Each row is where one point has got to under a steady rotation. How many ticks took it there?
The counts run from 0 to 395.
[-5 27 -8 1 -15 17 -6 7 6 8 6 3 -9 -8 -2 1 -5 5 -4 12 -1 -5 -2 18 -18 1 -5 -6 22 -2 -1 -5 -4 -11 4 -14 16 -6 3 -8 -3 -3 -24 18 9 3 -3 6 -9 -6 9 -20 17 -7 -13 -2 2 9 25 3 -6 -2 0]  333
[0 10 5 5 -6 4 -6 15 11 9 3 1 7 -5 -15 3 8 16 11 12 -8 -1 -6 -1 -8 5 12 -5 0 -3 11 -11 2 -8 2 -20 4 -12 -5 6 -2 -9 -35 -15 3 -10 0 1 -17 -14 3 -17 8 -9 -6 4 3 3 28 15 4 -11 0]  6
[-9 29 3 11 -15 7 6 -1 11 15 -1 5 -8 -5 5 4 -5 15 4 5 -7 -6 0 -2 -6 -3 9 -9 8 -12 4 4 10 5 5 -6 8 -14 18 -6 -5 -14 -39 13 13 -5 -8 7 -4 -16 14 -7 11 -8 -16 13 1 15 16 4 -9 6 1]  354
[7 16 1 11 -20 7 -2 11 13 11 6 2 -4 -5 0 -10 -4 7 7 2 0 -5 9 -2 -5 6 13 -2 11 -14 14 -11 7 -1 0 -5 2 -1 9 5 -23 -6 -33 2 -11 -8 -7 13 -21 -14 3 -3 6 -6 -26 11 2 15 12 6 -7 -7 2]  74
[-9 25 6 0 -3 15 1 15 1 3 0 9 -9 1 -10 10 2 5 4 3 -5 -17 -1 12 -25 -8 6 -6 13 -2 9 12 6 -7 4 -12 16 -11 8 -2 4 -7 -14 10 15 4 -1 -2 -3 -16 15 -11 14 -18 -1 -4 10 -4 24 6 -7 3 2]  33
[5 33 9 2 -6 1 1 13 8 -2 -2 16 -6 0 6 -1 0 1 1 12 -3 -8 -3 14 -7 3 1 11 8 5 10 -4 12 -3 6 -9 23 -4 13 2 -11 4 -4 0 7 10 -1 6 -27 -21 3 -12 7 -17 -15 0 17 -3 25 8 -1 -3 13]  153
[1 20 -7 -3 -4 -2 1 18 10 6 2 0 0 0 -5 -2 -2 1 7 13 -12 -1 -13 10 -7 6 -2 -6 1 4 9 -12 -1 -7 4 -3 15 -1 8 -8 -15 -9 -35 0 5 1 -7 3 -19 -15 6 -20 3 -11 -11 1 6 0 30 18 -4 -10 -4]  23
[-2 18 3 6 -20 12 -9 0 9 13 6 8 0 -21 3 4 8 18 -1 14 4 -1 6 -4 -1 6 6 4 3 -9 6 -10 12 -7 0 -19 -5 -11 5 -4 -10 -12 -20 7 5 -6 -5 0 -14 -9 -5 -10 21 -8 -23 2 -3 20 18 -1 12 8 7]  384
[-12 20 7 3 -11 4 7 15 16 10 11 5 6 -8 -7 -20 0 7 1 -2 -10 -4 -4 1 -8 2 19 -5 -9 16 11 -5 5 4 15 -12 6 -1 24 -12 -13 0 -12 8 5 2 -5 9 -16 -4 18 -3 13 -9 -20 17 4 13 22 2 -12 5 -10]  189
[4 14 14 17 -13 11 -10 8 1 15 10 3 -15 -14 -12 7 -4 1 3 18 4 -8 0 4 -17 -10 12 -2 7 2 17 -1 16 -9 1 -18 -7 9 3 -9 -13 -9 -8 4 1 2 -10 5 -12 -8 8 -15 18 -9 -19 0 6 19 10 -14 4 10 -6]  216
[3 9 -1 12 -11 4 1 10 11 15 16 -2 -1 -7 -9 -10 -2 8 11 10 -1 -3 -4 11 -16 2 4 -6 -4 8 12 -12 4 -5 1 -9 -7 10 15 -9 -20 -9 -15 4 -7 5 -11 15 -12 8 14 -9 14 2 -29 15 2 18 22 -4 -7 4 -12]  211
[-3 19 -10 10 -14 2 -7 -1 5 13 14 10 -9 -10 -2 7 -4 -10 7 1 -4 3 -11 7 -5 7 -8 -5 4 -1 8 -15 7 -8 -6 -13 14 8 16 -4 -15 -14 -21 -5 -4 12 -1 0 -15 -12 -1 -15 3 -15 -18 12 21 7 27 12 -4 4 4]  243
[-1 12 19 6 -8 6 -2 5 0 3 4 15 -6 -2 -13 22 5 15 15 10 7 -19 4 9 -16 1 8 -1 2 0 15 10 8 -6 -3 -14 4 -10 9 8 7 -19 -10 -1 8 7 -1 -6 -13 -16 19 -3 20 -11 -8 -2 9 -2 28 -1 1 15 7]  117
[-11 23 -3 1 -3 13 3 21 -3 8 12 8 -4 -12 -8 -2 3 10 -2 9 -4 -7 -9 16 -20 -2 -6 5 3 7 5 3 -1 -9 7 -10 12 -4 8 -13 -6 0 -12 17 19 4 -6 2 -4 -1 9 -22 16 -5 -12 -1 6 9 32 -1 -5 12 -6]  31
[-2 18 5 5 -21 11 -8 4 7 13 2 9 -2 -13 1 10 9 13 4 14 2 -9 7 -8 -8 2 8 -4 6 -17 10 -1 15 -5 -8 -18 -8 -13 4 2 -8 -20 -24 -2 0 -10 -2 -3 -12 -10 -2 -6 19 -14 -22 -1 -3 16 15 4 7 5 6]  383
[5 15 14 13 -8 8 -3 19 4 8 0 -4 -11 -2 -14 1 -13 0 5 16 0 -9 -2 5 -10 -7 16 -3 8 -1 17 -2 10 -3 8 -8 6 1 -1 -6 -16 3 -31 4 8 -4 -10 4 -21 -26 10 -19 6 -11 -7 -1 4 6 15 -3 -2 -6 -3]  322
[-5 25 9 8 -6 13 10 21 0 5 2 10 -18 0 -4 1 0 4 6 2 -3 -25 3 12 -20 -13 4 4 9 -5 18 16 15 -1 2 1 3 -6 12 -1 -11 -10 -13 12 9 3 -8 8 -3 -18 14 -7 11 -14 -11 -1 13 2 10 -2 -10 12 -4]  49
[-3 15 -3 3 -13 1 0 8 11 11 17 2 -2 -7 -7 -7 -1 2 11 7 -6 -7 -3 13 -23 -1 0 -15 -2 7 11 -2 -1 -5 -1 -7 -3 6 24 -10 -17 -18 -12 6 -5 12 -11 10 -6 7 20 -2 19 -4 -23 12 4 12 24 5 -12 12 -13]  212
[10 10 8 7 -22 11 -9 5 8 6 4 2 -1 -10 -1 6 6 15 11 18 9 -14 12 5 -16 5 5 -5 10 -14 11 -2 12 -7 -10 -12 -8 -8 0 9 -12 -16 -25 -3 -12 -5 -5 5 -17 -8 9 -1 21 -8 -19 -2 -4 12 18 5 1 -1 9]  96
[4 33 1 -5 -14 10 -5 17 15 8 0 3 0 -7 10 -16 5 9 -2 24 -5 -8 4 9 -16 1 2 2 6 1 8 -10 9 -2 2 -15 3 -8 5 -4 -18 0 -11 3 -3 -3 -7 18 -14 1 6 -5 17 -11 -29 -1 -1 11 15 13 -2 -9 1]  181
[-8 11 6 20 -3 9 -1 6 -2 16 13 12 -13 -4 -9 16 7 8 14 -3 -7 -14 -5 -3 -19 -8 1 -2 2 -7 17 6 17 -7 -12 -14 -3 0 11 6 -8 -25 -15 -9 1 2 -4 3 1 -3 0 -11 15 -12 -18 13 17 11 23 -5 -2 17 -5]  246
[2 20 9 -2 -18 4 0 4 12 2 5 10 -1 -14 -3 6 2 6 11 12 5 -11 8 16 -13 5 -1 -5 5 1 13 12 4 -4 0 -1 1 -6 28 -2 -9 -17 -7 10 3 20 -7 -4 -17 -10 20 8 20 -13 -8 7 5 3 22 11 -5 17 6]  100
[-4 19 -7 2 -17 11 -4 17 2 8 10 2 -12 -1 -15 -3 -5 -13 4 -2 -7 -7 -10 9 -18 2 -2 -13 11 -1 12 -8 1 -11 1 -9 19 4 5 -7 -6 -7 -24 8 -3 1 -2 -4 -16 -22 8 -17 4 -15 -11 -6 11 -2 24 11 -11 -8 -1]  327
[-3 12 -5 14 -17 8 -6 -1 6 12 20 8 -1 -8 -7 0 -3 5 6 4 4 4 -6 18 -11 7 -2 -3 10 6 4 -18 -3 -12 -1 -18 10 6 11 -2 -8 -6 -19 2 -5 9 -3 6 -16 7 10 -16 14 0 -22 13 11 16 33 -1 -6 -2 -1]  227
[2 27 5 -4 -7 8 -10 16 15 -1 -4 6 11 -14 2 -5 3 7 3 15 -5 3 1 13 -8 11 6 8 3 5 9 -1 5 -2 12 -14 14 -6 15 -1 -16 3 -17 -1 3 9 3 3 -25 -12 6 -12 10 -20 -3 8 8 -2 26 17 5 -9 8]  288
[-4 17 6 6 -8 10 -11 18 3 8 4 10 -1 -6 -10 6 12 3 9 -4 -13 -7 -2 -7 -11 3 12 2 3 -8 16 0 17 -8 -4 -20 7 -6 2 12 -7 -14 -21 -19 -7 -6 5 -3 -16 -17 -5 -12 6 -24 -6 4 11 -1 21 11 3 -3 3]  276
[-6 16 -3 13 -7 8 8 14 7 1 11 9 -4 1 -7 -6 -7 9 9 -7 1 -5 -1 19 -10 8 0 3 9 5 12 1 -5 -3 6 4 18 -4 23 0 -9 3 -17 14 4 12 -3 12 -12 -10 18 -12 7 -3 -14 17 12 5 26 0 -17 2 -2]  341
[1 12 1 13 -9 16 0 25 0 0 8 9 -12 4 -13 -5 -3 0 8 -6 -1 -11 -2 16 -18 2 1 8 14 -5 15 -9 5 -11 -2 -2 18 3 0 4 -14 8 -15 0 -6 2 -1 8 -19 -18 4 -19 2 -8 -15 -3 15 1 25 1 -8 -8 2]  41
[3 14 5 13 -8 14 -10 13 2 5 10 17 -8 -7 0 7 7 -2 12 0 -1 -5 -1 9 -8 7 -3 14 13 -5 16 -4 16 -8 -7 -11 11 5 9 14 -21 -7 -13 -15 -17 6 6 3 -18 -14 -11 -8 4 -20 -10 7 21 1 23 10 0 -3 11]  260
[-13 8 6 18 -16 14 7 7 3 10 10 13 -8 -1 -14 6 0 8 13 -17 -2 -15 5 -3 -12 2 12 -8 10 -13 16 7 13 -3 -5 -8 9 -9 15 10 0 -14 -23 -1 -5 -6 2 -1 -9 -19 13 -2 8 -8 -15 15 14 3 17 -2 -16 5 3]  359
[-8 8 4 15 -6 13 3 22 -3 14 13 -1 -8 2 -17 -1 2 14 10 -3 -3 -14 -4 6 -26 -8 9 -7 4 -4 11 0 5 -12 -4 -11 2 -6 -1 0 -3 -12 -23 5 5 -10 -9 8 4 -8 12 -17 12 -1 -19 2 4 13 24 -7 -8 5 -13]  330
[3 6 18 4 0 8 1 32 7 1 5 8 2 -3 -14 -3 8 10 16 0 -8 -12 4 2 -17 1 17 7 -7 3 26 9 9 -3 1 -6 3 -3 14 6 -17 -7 -17 -13 -4 2 1 4 -13 -14 8 -3 6 -18 -1 14 11 -2 21 5 -3 5 -6]  291
[3 22 0 1 -18 6 -11 3 7 11 11 -1 -12 -6 -9 6 -2 -14 8 14 2 -11 -1 12 -23 -7 2 -18 15 0 13 -3 10 -9 -5 -13 3 8 11 -7 -9 -20 -7 5 -7 12 -4 0 -11 -10 18 -2 17 -15 -14 -4 10 4 16 6 -6 2 -5]  214
[-13 37 6 -7 -8 12 3 12 9 4 0 13 -5 -1 3 -3 7 4 -2 2 -11 -16 -2 5 -17 -3 8 1 2 3 7 10 10 -1 9 -20 19 -16 18 -3 2 -3 2 4 13 4 1 2 -8 -10 14 -3 15 -22 -11 1 12 -4 21 12 -11 1 4]  168
[-7 16 -8 6 -22 6 -6 8 9 9 18 14 1 -22 -3 -2 5 -3 -2 -5 -1 0 1 3 -7 14 -4 2 -1 -3 14 -12 6 -7 -4 -7 3 2 19 -5 -18 -9 -12 5 -8 7 2 -4 -19 -10 -7 -5 11 -12 -29 6 12 14 23 5 -3 14 6]  379
